In the data rows, 128 means zero.
A hidden rule labels the rows of this table. It goes by one to three of the table's principal directions, not those with the most spread.
[84, 141, 107, 170, 141, 180, 39, 96, 138, 145, 91, 168, 111, 166, 73, 125, 104, 123, 176, 150, 156, 86, 49, 184, 144, 107, 104, 165, 115, 128, 116, 152, 130, 100, 141, 119, 116, 160, 132, 123, 193, 90, 193, 150, 128, 90, 127, 159] J570
[122, 146, 137, 154, 132, 173, 70, 52, 160, 163, 85, 177, 117, 171, 112, 112, 104, 115, 164, 150, 151, 132, 37, 160, 127, 142, 136, 145, 92, 120, 109, 171, 146, 93, 138, 148, 129, 130, 134, 110, 179, 47, 162, 130, 121, 95, 117, 138] J240
[109, 149, 137, 115, 191, 87, 173, 156, 131, 82, 139, 126, 104, 98, 90, 122, 148, 145, 94, 109, 159, 152, 119, 125, 129, 134, 117, 160, 168, 147, 149, 133, 128, 142, 141, 109, 108, 150, 115, 126, 122, 183, 138, 147, 116, 159, 141, 132] J482
[114, 128, 186, 153, 150, 149, 148, 46, 170, 97, 147, 166, 129, 156, 145, 100, 92, 139, 114, 128, 106, 147, 98, 134, 128, 150, 101, 138, 101, 121, 90, 114, 110, 132, 99, 144, 178, 145, 152, 176, 155, 60, 119, 127, 105, 95, 105, 117] J570
[155, 136, 156, 140, 134, 116, 130, 75, 142, 124, 131, 128, 107, 107, 112, 136, 113, 138, 114, 125, 122, 138, 93, 88, 138, 156, 142, 147, 133, 117, 135, 159, 146, 116, 120, 130, 130, 121, 141, 116, 159, 117, 135, 119, 101, 139, 169, 117] J570
[104, 94, 121, 169, 148, 93, 114, 135, 106, 81, 164, 118, 110, 94, 108, 178, 103, 125, 89, 106, 141, 130, 123, 82, 168, 145, 146, 147, 172, 131, 148, 138, 140, 101, 113, 143, 128, 137, 169, 77, 145, 183, 118, 120, 149, 145, 193, 138] J570
[126, 110, 144, 162, 141, 93, 112, 90, 134, 95, 149, 133, 125, 121, 121, 151, 133, 144, 109, 108, 109, 152, 117, 78, 152, 122, 138, 139, 151, 130, 149, 119, 122, 116, 110, 123, 132, 120, 149, 119, 156, 145, 125, 95, 116, 113, 148, 125] J482
[105, 124, 130, 133, 113, 148, 94, 83, 139, 114, 133, 151, 145, 145, 130, 130, 135, 149, 148, 153, 112, 100, 123, 159, 135, 102, 113, 97, 83, 130, 116, 105, 110, 122, 126, 116, 103, 114, 144, 139, 138, 106, 167, 98, 115, 118, 92, 116] J482
[151, 88, 182, 76, 90, 95, 152, 110, 92, 68, 142, 144, 130, 61, 103, 172, 128, 161, 118, 162, 92, 153, 136, 118, 149, 110, 74, 143, 112, 97, 149, 93, 94, 136, 133, 70, 100, 98, 130, 127, 108, 135, 117, 102, 122, 184, 98, 52] J570
[116, 104, 118, 102, 155, 119, 169, 176, 113, 90, 109, 128, 124, 119, 112, 107, 132, 131, 108, 110, 147, 113, 138, 164, 135, 113, 84, 141, 127, 127, 144, 107, 99, 155, 157, 113, 134, 178, 96, 160, 114, 147, 96, 156, 127, 151, 123, 154] J482
[126, 117, 101, 134, 155, 121, 126, 145, 137, 110, 142, 129, 108, 137, 120, 121, 123, 107, 105, 102, 154, 100, 139, 117, 121, 171, 172, 138, 145, 136, 148, 147, 156, 111, 118, 159, 119, 157, 130, 87, 135, 152, 88, 130, 126, 134, 168, 162] J240
[122, 185, 126, 123, 157, 161, 108, 75, 191, 183, 83, 160, 132, 181, 146, 77, 147, 137, 161, 145, 145, 115, 74, 178, 92, 138, 120, 116, 85, 151, 112, 145, 127, 118, 146, 130, 94, 120, 108, 165, 156, 67, 183, 122, 85, 79, 91, 143] J570
[157, 160, 159, 107, 97, 172, 128, 67, 168, 174, 108, 149, 128, 144, 158, 62, 127, 134, 121, 113, 127, 122, 90, 146, 71, 135, 141, 99, 70, 129, 90, 120, 134, 113, 114, 131, 167, 94, 106, 166, 156, 60, 141, 108, 81, 102, 98, 114] J570
[93, 136, 107, 168, 184, 96, 164, 174, 133, 88, 186, 99, 106, 108, 110, 130, 139, 135, 90, 90, 145, 116, 159, 99, 145, 120, 155, 110, 172, 159, 131, 128, 150, 160, 106, 139, 150, 161, 146, 102, 115, 206, 144, 145, 130, 152, 172, 170] J570
[106, 89, 147, 166, 89, 129, 121, 111, 80, 70, 187, 110, 137, 100, 119, 168, 97, 133, 107, 120, 100, 136, 161, 90, 172, 103, 136, 112, 140, 104, 105, 109, 127, 130, 99, 137, 182, 120, 182, 113, 122, 151, 124, 116, 165, 158, 149, 105] J240
[151, 128, 143, 128, 115, 117, 177, 188, 116, 147, 151, 123, 138, 153, 186, 117, 111, 85, 136, 111, 100, 204, 168, 90, 96, 155, 143, 165, 192, 117, 126, 129, 142, 166, 118, 150, 174, 111, 130, 155, 54, 108, 21, 142, 155, 95, 90, 110] J482
[180, 88, 123, 135, 38, 116, 94, 129, 87, 166, 147, 106, 145, 117, 168, 176, 128, 101, 137, 128, 77, 159, 164, 60, 133, 119, 184, 95, 125, 99, 133, 116, 153, 119, 91, 139, 154, 61, 142, 72, 106, 124, 86, 94, 151, 118, 131, 100] J240
[91, 138, 87, 154, 151, 131, 158, 192, 122, 126, 125, 102, 129, 132, 106, 118, 167, 125, 160, 108, 142, 108, 166, 150, 123, 63, 150, 118, 155, 143, 122, 128, 133, 186, 130, 121, 161, 162, 100, 145, 109, 169, 160, 174, 149, 115, 111, 166] J240
[77, 151, 122, 191, 128, 187, 52, 78, 140, 157, 102, 169, 116, 186, 108, 111, 97, 98, 170, 130, 168, 138, 41, 181, 121, 116, 153, 155, 114, 126, 78, 158, 158, 97, 126, 157, 172, 133, 141, 114, 173, 62, 180, 157, 154, 69, 98, 150] J482
[86, 120, 153, 139, 159, 141, 180, 140, 137, 67, 156, 129, 155, 178, 150, 92, 127, 136, 112, 124, 107, 148, 172, 174, 127, 109, 101, 125, 117, 135, 83, 83, 92, 175, 123, 142, 173, 168, 127, 204, 96, 119, 89, 157, 141, 109, 63, 134] J482
[157, 122, 183, 101, 135, 140, 172, 105, 143, 119, 130, 143, 144, 168, 173, 84, 98, 126, 90, 127, 92, 176, 131, 130, 119, 169, 80, 140, 106, 112, 101, 101, 95, 142, 118, 142, 165, 142, 122, 193, 118, 68, 46, 134, 109, 112, 101, 117] J570
[122, 87, 154, 117, 115, 107, 146, 151, 81, 76, 136, 123, 142, 122, 119, 173, 121, 132, 128, 155, 98, 167, 151, 143, 165, 113, 87, 159, 139, 99, 122, 107, 98, 154, 136, 105, 119, 133, 131, 145, 99, 135, 93, 149, 163, 145, 96, 99] J570
[135, 117, 108, 135, 126, 121, 149, 168, 124, 137, 131, 107, 149, 171, 173, 97, 137, 99, 118, 90, 122, 155, 178, 118, 111, 126, 149, 119, 143, 132, 125, 100, 126, 146, 126, 161, 182, 147, 109, 153, 94, 130, 62, 138, 150, 98, 108, 158] J240
[76, 116, 143, 179, 116, 180, 111, 101, 136, 116, 115, 154, 152, 194, 140, 106, 110, 114, 169, 141, 113, 145, 108, 197, 120, 76, 124, 139, 91, 122, 63, 99, 112, 153, 118, 146, 200, 145, 121, 183, 131, 66, 134, 171, 152, 54, 36, 130] J570
[139, 121, 141, 102, 142, 123, 111, 110, 133, 111, 111, 144, 110, 91, 90, 160, 110, 151, 119, 167, 143, 92, 87, 139, 150, 166, 101, 154, 122, 124, 155, 166, 121, 90, 155, 110, 44, 132, 141, 103, 158, 134, 141, 112, 110, 174, 171, 107] J482
[131, 103, 119, 130, 102, 102, 132, 143, 92, 106, 142, 98, 127, 75, 116, 176, 128, 136, 122, 134, 120, 115, 150, 102, 153, 110, 137, 120, 137, 120, 144, 125, 132, 129, 130, 116, 114, 111, 140, 103, 115, 177, 143, 123, 138, 161, 156, 108] J570
[150, 141, 143, 135, 123, 95, 147, 171, 122, 132, 173, 110, 124, 108, 139, 124, 147, 141, 102, 96, 100, 170, 154, 67, 121, 107, 133, 118, 179, 141, 139, 108, 132, 155, 107, 104, 155, 100, 133, 130, 105, 168, 106, 102, 119, 138, 133, 120] J240
[165, 140, 153, 69, 91, 137, 119, 85, 142, 161, 85, 145, 145, 115, 144, 127, 142, 149, 148, 173, 119, 126, 107, 156, 105, 136, 105, 115, 74, 121, 132, 127, 107, 99, 157, 103, 69, 81, 109, 145, 130, 86, 150, 94, 104, 139, 90, 75] J482
[86, 86, 25, 222, 92, 139, 47, 158, 72, 161, 126, 79, 144, 200, 150, 190, 121, 48, 196, 112, 144, 105, 183, 134, 173, 111, 215, 117, 150, 105, 109, 146, 180, 126, 115, 203, 176, 158, 153, 64, 114, 136, 137, 177, 234, 70, 150, 207] J240
[106, 113, 48, 152, 136, 109, 122, 228, 97, 129, 171, 92, 118, 117, 153, 166, 111, 76, 117, 108, 155, 96, 186, 82, 121, 176, 212, 134, 203, 149, 169, 167, 187, 113, 122, 183, 87, 123, 162, 47, 69, 215, 63, 132, 161, 133, 191, 156] J570
[145, 177, 110, 124, 153, 102, 177, 194, 143, 167, 196, 96, 142, 160, 218, 82, 150, 116, 82, 73, 99, 170, 199, 50, 90, 164, 151, 80, 192, 161, 136, 112, 148, 166, 95, 150, 136, 89, 151, 151, 60, 163, 64, 92, 102, 106, 141, 153] J482
[124, 140, 91, 169, 143, 148, 66, 104, 145, 164, 103, 122, 119, 204, 137, 109, 116, 86, 135, 104, 161, 119, 100, 147, 122, 170, 180, 149, 123, 129, 109, 152, 165, 90, 126, 183, 145, 158, 120, 108, 169, 99, 123, 153, 141, 76, 152, 189] J482
[163, 99, 159, 63, 69, 142, 182, 160, 102, 135, 98, 120, 146, 98, 138, 133, 150, 142, 143, 160, 100, 128, 157, 184, 114, 86, 93, 103, 74, 98, 97, 99, 94, 173, 136, 85, 139, 109, 79, 167, 96, 100, 118, 153, 140, 158, 62, 86] J570
[137, 139, 141, 130, 112, 167, 103, 93, 147, 161, 119, 147, 135, 155, 146, 98, 110, 130, 127, 134, 117, 121, 99, 139, 122, 131, 110, 102, 90, 126, 103, 123, 121, 115, 120, 135, 147, 120, 134, 144, 151, 77, 135, 114, 110, 112, 121, 134] J482
[128, 100, 132, 179, 119, 97, 147, 162, 89, 99, 167, 101, 113, 90, 110, 165, 118, 127, 120, 99, 99, 156, 141, 62, 166, 86, 138, 142, 187, 114, 140, 130, 142, 174, 109, 114, 184, 130, 149, 117, 114, 171, 112, 140, 141, 138, 160, 133] J570
[160, 170, 141, 133, 170, 109, 96, 79, 175, 163, 85, 146, 105, 161, 118, 104, 136, 137, 132, 122, 140, 150, 51, 123, 119, 166, 115, 179, 137, 138, 150, 156, 136, 105, 154, 116, 89, 133, 106, 148, 178, 94, 144, 118, 76, 94, 143, 148] J482
[136, 137, 200, 86, 176, 95, 188, 118, 174, 81, 162, 167, 139, 128, 151, 111, 147, 185, 93, 151, 82, 166, 131, 135, 125, 139, 45, 122, 124, 147, 133, 86, 70, 163, 124, 77, 77, 117, 134, 191, 108, 114, 102, 85, 79, 141, 73, 89] J482
[104, 162, 72, 213, 74, 197, 11, 95, 134, 216, 94, 143, 101, 161, 84, 123, 131, 100, 238, 129, 149, 72, 58, 161, 116, 48, 184, 119, 108, 123, 98, 164, 190, 132, 119, 121, 182, 118, 121, 91, 179, 79, 252, 151, 135, 66, 111, 170] J482
[110, 138, 74, 174, 122, 170, 38, 103, 124, 175, 84, 134, 111, 156, 96, 130, 106, 105, 173, 129, 164, 71, 68, 148, 150, 120, 141, 138, 119, 122, 133, 172, 155, 95, 149, 145, 122, 152, 136, 99, 182, 104, 184, 141, 132, 103, 174, 181] J482
[68, 143, 94, 112, 197, 110, 177, 186, 143, 69, 156, 105, 122, 104, 91, 107, 176, 159, 94, 108, 178, 68, 183, 179, 121, 101, 129, 90, 126, 176, 127, 100, 114, 147, 132, 120, 107, 181, 109, 126, 119, 222, 184, 151, 132, 175, 135, 164] J570
[124, 108, 102, 126, 126, 154, 136, 147, 104, 117, 91, 111, 143, 153, 118, 111, 123, 119, 144, 127, 122, 98, 147, 153, 145, 106, 108, 140, 117, 109, 132, 131, 108, 155, 156, 135, 139, 174, 105, 174, 127, 120, 98, 163, 131, 120, 130, 158] J240
[72, 120, 65, 193, 149, 149, 70, 166, 109, 130, 83, 133, 111, 153, 43, 146, 138, 103, 215, 125, 163, 91, 111, 166, 152, 58, 136, 193, 172, 124, 145, 153, 137, 147, 147, 117, 156, 203, 101, 117, 164, 142, 180, 195, 175, 84, 125, 185] J482
[113, 132, 121, 142, 149, 134, 110, 141, 129, 136, 119, 141, 128, 155, 122, 141, 111, 113, 150, 149, 133, 141, 114, 141, 142, 145, 109, 161, 150, 127, 132, 147, 126, 125, 138, 136, 108, 147, 138, 124, 126, 114, 120, 146, 149, 112, 125, 137] J482
[159, 130, 179, 79, 96, 129, 166, 102, 130, 125, 124, 139, 147, 112, 152, 107, 136, 155, 121, 137, 97, 155, 138, 132, 111, 118, 82, 112, 101, 112, 116, 96, 92, 141, 134, 96, 138, 98, 118, 185, 113, 89, 116, 99, 110, 145, 84, 79] J240
[130, 153, 131, 121, 156, 106, 177, 145, 148, 127, 165, 118, 152, 154, 188, 84, 143, 130, 101, 100, 97, 167, 181, 84, 104, 137, 117, 104, 152, 152, 140, 88, 113, 160, 114, 140, 145, 118, 135, 176, 79, 142, 81, 104, 101, 100, 107, 132] J570
[136, 126, 99, 103, 117, 102, 135, 173, 102, 127, 166, 90, 142, 117, 170, 129, 137, 119, 78, 96, 132, 125, 193, 89, 121, 157, 147, 90, 150, 141, 145, 103, 133, 107, 122, 148, 111, 105, 145, 109, 93, 186, 91, 94, 138, 154, 164, 135] J570
[126, 162, 60, 100, 140, 123, 146, 220, 133, 181, 112, 98, 126, 120, 152, 108, 157, 102, 137, 111, 179, 94, 165, 141, 78, 144, 173, 111, 157, 165, 153, 149, 159, 123, 154, 147, 90, 122, 100, 104, 82, 181, 126, 139, 139, 135, 141, 154] J570
[162, 137, 181, 119, 113, 129, 148, 88, 141, 126, 148, 143, 113, 100, 134, 122, 105, 149, 108, 132, 106, 144, 96, 100, 129, 147, 110, 124, 123, 114, 118, 142, 132, 133, 120, 111, 137, 101, 150, 139, 134, 94, 122, 99, 98, 157, 141, 95] J240
[107, 85, 116, 178, 97, 144, 61, 100, 88, 109, 94, 130, 110, 118, 62, 185, 100, 108, 165, 142, 153, 113, 80, 151, 171, 100, 156, 177, 125, 94, 117, 161, 146, 96, 137, 136, 155, 153, 132, 80, 180, 119, 162, 167, 180, 126, 150, 133] J482
[131, 160, 154, 92, 171, 147, 172, 109, 177, 118, 116, 151, 143, 180, 146, 52, 149, 155, 120, 130, 111, 126, 134, 174, 100, 131, 74, 120, 91, 142, 113, 97, 88, 165, 139, 113, 122, 159, 96, 218, 125, 86, 112, 130, 76, 109, 73, 140] J482
[120, 143, 151, 78, 148, 104, 164, 143, 121, 90, 148, 133, 140, 104, 122, 113, 157, 173, 104, 131, 114, 138, 154, 137, 134, 104, 53, 107, 128, 138, 142, 83, 81, 153, 144, 75, 93, 122, 126, 172, 104, 155, 147, 100, 107, 170, 103, 106] J570
[84, 120, 111, 107, 144, 129, 98, 154, 104, 99, 64, 147, 135, 125, 73, 161, 133, 131, 178, 176, 170, 118, 97, 210, 137, 108, 87, 206, 140, 126, 151, 141, 97, 102, 198, 100, 52, 153, 102, 145, 130, 139, 154, 160, 165, 128, 86, 105] J482
[173, 126, 207, 55, 136, 111, 199, 102, 150, 108, 92, 157, 150, 130, 144, 104, 139, 160, 132, 161, 87, 186, 130, 152, 112, 141, 40, 171, 111, 106, 134, 99, 61, 157, 156, 83, 110, 131, 90, 226, 110, 66, 75, 122, 103, 131, 55, 68] J570
[151, 150, 75, 173, 125, 145, 68, 74, 146, 194, 113, 102, 95, 131, 120, 111, 119, 95, 105, 77, 178, 85, 84, 76, 125, 167, 232, 89, 107, 137, 130, 184, 203, 67, 101, 193, 164, 129, 133, 36, 199, 134, 173, 125, 110, 120, 240, 196] J482
[118, 132, 126, 98, 130, 146, 118, 122, 137, 139, 77, 147, 127, 111, 103, 129, 135, 141, 148, 154, 164, 96, 92, 187, 119, 122, 104, 137, 99, 131, 129, 143, 109, 101, 163, 110, 86, 133, 105, 135, 152, 113, 169, 134, 131, 141, 115, 116] J482
[183, 91, 147, 84, 91, 45, 206, 184, 91, 95, 196, 69, 140, 25, 178, 182, 153, 156, 49, 107, 86, 154, 214, 24, 137, 140, 157, 67, 163, 133, 169, 105, 127, 139, 111, 113, 98, 53, 153, 92, 61, 226, 69, 62, 121, 210, 177, 73] J240
[83, 133, 88, 173, 115, 190, 65, 139, 123, 169, 102, 161, 126, 182, 123, 124, 93, 79, 197, 148, 154, 109, 90, 179, 120, 117, 140, 154, 129, 123, 106, 157, 153, 120, 135, 157, 148, 145, 138, 111, 128, 77, 140, 165, 167, 73, 97, 154] J570
Here are more rows. What is the label of each one?
[141, 112, 135, 109, 135, 96, 165, 134, 125, 88, 168, 110, 122, 75, 132, 139, 129, 149, 73, 114, 116, 109, 159, 81, 135, 147, 136, 102, 132, 137, 153, 116, 127, 126, 110, 124, 107, 116, 144, 107, 118, 183, 108, 100, 98, 172, 173, 115] -> J570
[139, 156, 170, 141, 86, 192, 71, 35, 183, 178, 106, 191, 116, 170, 128, 85, 119, 122, 170, 146, 119, 131, 47, 169, 66, 122, 160, 138, 63, 123, 74, 128, 151, 102, 90, 124, 168, 86, 109, 133, 182, 23, 164, 120, 91, 58, 53, 97] -> J570
[143, 155, 140, 82, 124, 114, 152, 134, 124, 147, 112, 110, 133, 105, 146, 117, 150, 144, 97, 123, 154, 145, 121, 147, 108, 140, 121, 102, 112, 137, 114, 125, 122, 110, 151, 118, 103, 94, 112, 138, 120, 139, 156, 118, 127, 162, 126, 110] -> J482
[52, 152, 142, 175, 192, 136, 150, 96, 169, 81, 154, 153, 139, 169, 118, 80, 153, 158, 127, 106, 135, 142, 123, 170, 132, 65, 100, 97, 111, 162, 90, 80, 98, 168, 113, 124, 189, 169, 131, 182, 139, 123, 192, 140, 124, 94, 69, 159] -> J482
[172, 119, 188, 100, 94, 123, 185, 126, 135, 136, 146, 135, 158, 145, 210, 117, 116, 128, 112, 146, 63, 200, 146, 109, 104, 146, 111, 117, 116, 114, 105, 105, 110, 163, 119, 129, 142, 73, 133, 182, 66, 76, 40, 106, 112, 110, 62, 72] -> J482
[158, 122, 91, 171, 105, 127, 56, 130, 112, 184, 110, 122, 102, 151, 117, 152, 110, 79, 159, 101, 140, 133, 104, 80, 135, 158, 180, 174, 177, 107, 152, 172, 177, 96, 117, 152, 148, 132, 132, 72, 162, 113, 106, 133, 152, 92, 184, 165] -> J482
[245, 126, 168, 118, 76, 117, 103, 74, 139, 205, 134, 144, 109, 123, 176, 143, 83, 105, 122, 130, 63, 174, 92, 2, 127, 218, 141, 151, 155, 87, 169, 179, 164, 104, 98, 136, 116, 65, 160, 94, 141, 55, 35, 65, 78, 116, 194, 99] -> J570
[188, 141, 159, 101, 96, 117, 94, 71, 139, 184, 67, 142, 114, 105, 115, 151, 129, 135, 160, 149, 133, 150, 65, 118, 118, 156, 118, 173, 125, 103, 145, 164, 129, 82, 151, 99, 94, 91, 108, 127, 176, 75, 157, 108, 118, 124, 139, 89] -> J482
[181, 104, 132, 60, 105, 78, 180, 158, 109, 117, 142, 103, 146, 93, 180, 140, 138, 126, 92, 123, 103, 145, 198, 80, 113, 173, 122, 119, 138, 121, 175, 101, 114, 125, 137, 127, 87, 98, 122, 132, 69, 158, 45, 89, 116, 161, 136, 92] -> J570
[93, 151, 193, 149, 193, 133, 199, 88, 181, 62, 188, 151, 142, 175, 155, 69, 128, 174, 95, 120, 83, 154, 144, 147, 137, 115, 62, 101, 114, 145, 79, 81, 84, 199, 103, 118, 173, 164, 153, 231, 115, 95, 125, 123, 89, 115, 74, 136] -> J240
[107, 153, 105, 135, 143, 117, 158, 170, 132, 142, 153, 102, 154, 161, 181, 102, 154, 118, 121, 104, 128, 156, 182, 126, 110, 116, 144, 87, 145, 154, 113, 102, 129, 155, 127, 151, 149, 119, 131, 152, 75, 151, 121, 127, 147, 110, 98, 147] -> J482
[107, 110, 113, 141, 121, 175, 67, 86, 121, 128, 96, 145, 122, 155, 95, 146, 89, 108, 148, 161, 160, 80, 91, 183, 154, 158, 131, 146, 86, 108, 104, 161, 136, 78, 137, 159, 112, 164, 141, 94, 177, 89, 152, 155, 158, 131, 152, 146] -> J482
[185, 148, 191, 18, 88, 134, 174, 93, 145, 140, 103, 167, 168, 134, 182, 71, 152, 164, 133, 157, 85, 167, 145, 151, 84, 133, 41, 104, 78, 111, 138, 79, 66, 140, 167, 77, 91, 80, 103, 222, 81, 50, 85, 60, 86, 152, 33, 54] -> J240
[184, 97, 142, 123, 110, 119, 109, 91, 135, 138, 133, 129, 126, 121, 137, 139, 110, 140, 104, 132, 79, 111, 126, 71, 159, 152, 106, 112, 106, 112, 157, 121, 115, 118, 107, 123, 117, 128, 139, 116, 162, 112, 90, 90, 86, 134, 181, 135] -> J570
[153, 120, 186, 78, 128, 133, 184, 103, 151, 101, 129, 159, 142, 154, 166, 89, 122, 132, 103, 143, 103, 170, 131, 161, 99, 158, 101, 130, 83, 117, 104, 100, 104, 146, 128, 131, 136, 124, 109, 174, 97, 72, 57, 126, 107, 130, 59, 94] -> J482
[168, 125, 119, 74, 113, 127, 148, 171, 136, 163, 129, 123, 122, 85, 141, 121, 147, 151, 99, 139, 114, 82, 136, 124, 116, 125, 105, 66, 91, 143, 147, 115, 119, 140, 119, 94, 81, 102, 107, 107, 121, 152, 130, 104, 80, 166, 150, 130] -> J570
[94, 142, 94, 106, 173, 112, 188, 234, 108, 104, 143, 110, 129, 115, 109, 113, 164, 130, 125, 115, 149, 126, 183, 148, 126, 93, 109, 118, 171, 150, 145, 119, 118, 185, 146, 110, 118, 163, 107, 136, 70, 195, 122, 163, 149, 162, 115, 155] -> J240
[130, 116, 152, 99, 138, 138, 127, 102, 134, 95, 134, 160, 123, 128, 119, 121, 101, 133, 108, 145, 131, 117, 115, 142, 132, 171, 96, 145, 112, 118, 134, 129, 114, 103, 131, 129, 99, 141, 143, 126, 137, 105, 96, 112, 117, 152, 133, 112] -> J482
[158, 111, 155, 89, 73, 114, 113, 110, 88, 130, 97, 142, 143, 126, 124, 152, 144, 124, 164, 147, 108, 184, 127, 138, 128, 107, 102, 161, 124, 87, 136, 110, 109, 127, 150, 91, 123, 94, 107, 142, 110, 88, 115, 117, 155, 131, 68, 78] -> J240
[147, 135, 115, 87, 145, 127, 160, 145, 141, 120, 139, 108, 127, 110, 137, 97, 132, 140, 79, 116, 136, 81, 161, 119, 114, 163, 130, 95, 109, 145, 143, 123, 125, 118, 129, 140, 100, 142, 119, 128, 125, 164, 104, 115, 91, 167, 171, 142] -> J482
[115, 111, 76, 142, 101, 155, 112, 156, 115, 144, 130, 87, 148, 149, 142, 125, 144, 118, 137, 122, 128, 63, 188, 158, 135, 95, 159, 63, 87, 133, 100, 106, 131, 138, 116, 153, 153, 150, 118, 122, 126, 151, 152, 146, 152, 127, 137, 171] -> J570
[130, 176, 76, 178, 109, 164, 42, 102, 156, 236, 74, 123, 123, 179, 123, 114, 155, 103, 203, 122, 152, 108, 83, 143, 104, 98, 187, 118, 118, 139, 112, 164, 169, 107, 127, 142, 146, 114, 103, 108, 179, 91, 214, 141, 133, 56, 126, 172] -> J482
[74, 132, 84, 140, 203, 78, 173, 222, 107, 65, 174, 88, 124, 93, 99, 140, 162, 146, 79, 90, 160, 117, 185, 101, 154, 107, 136, 115, 201, 170, 165, 124, 123, 152, 136, 126, 100, 164, 140, 107, 98, 255, 133, 137, 144, 173, 179, 167] -> J240
[141, 97, 132, 119, 92, 112, 121, 123, 90, 119, 141, 117, 150, 116, 159, 172, 116, 132, 125, 150, 90, 142, 150, 102, 164, 129, 103, 108, 124, 105, 141, 116, 112, 130, 133, 120, 96, 94, 160, 125, 99, 128, 107, 98, 138, 144, 132, 103] -> J570
[156, 184, 156, 70, 160, 119, 153, 127, 158, 164, 100, 148, 105, 104, 123, 123, 130, 134, 125, 160, 164, 152, 77, 144, 92, 198, 119, 165, 142, 138, 139, 184, 145, 101, 157, 115, 45, 98, 117, 115, 124, 113, 141, 128, 106, 156, 134, 91] -> J482
[104, 161, 181, 112, 184, 163, 157, 79, 187, 110, 114, 186, 129, 157, 119, 71, 116, 163, 125, 153, 127, 130, 75, 184, 116, 134, 52, 138, 92, 142, 103, 122, 85, 141, 137, 109, 120, 157, 125, 199, 154, 65, 148, 131, 85, 115, 82, 119] -> J482
[117, 140, 153, 148, 89, 168, 59, 60, 135, 157, 90, 172, 122, 130, 75, 145, 124, 137, 203, 171, 132, 131, 61, 166, 132, 82, 113, 151, 99, 108, 104, 143, 125, 104, 131, 97, 144, 114, 128, 118, 179, 62, 216, 128, 149, 110, 85, 94] -> J240
[124, 133, 127, 127, 173, 93, 150, 154, 131, 103, 138, 121, 124, 135, 114, 117, 151, 133, 102, 102, 136, 160, 144, 109, 136, 128, 125, 140, 162, 142, 149, 119, 120, 139, 130, 126, 131, 154, 116, 127, 124, 164, 107, 131, 131, 137, 138, 150] -> J240
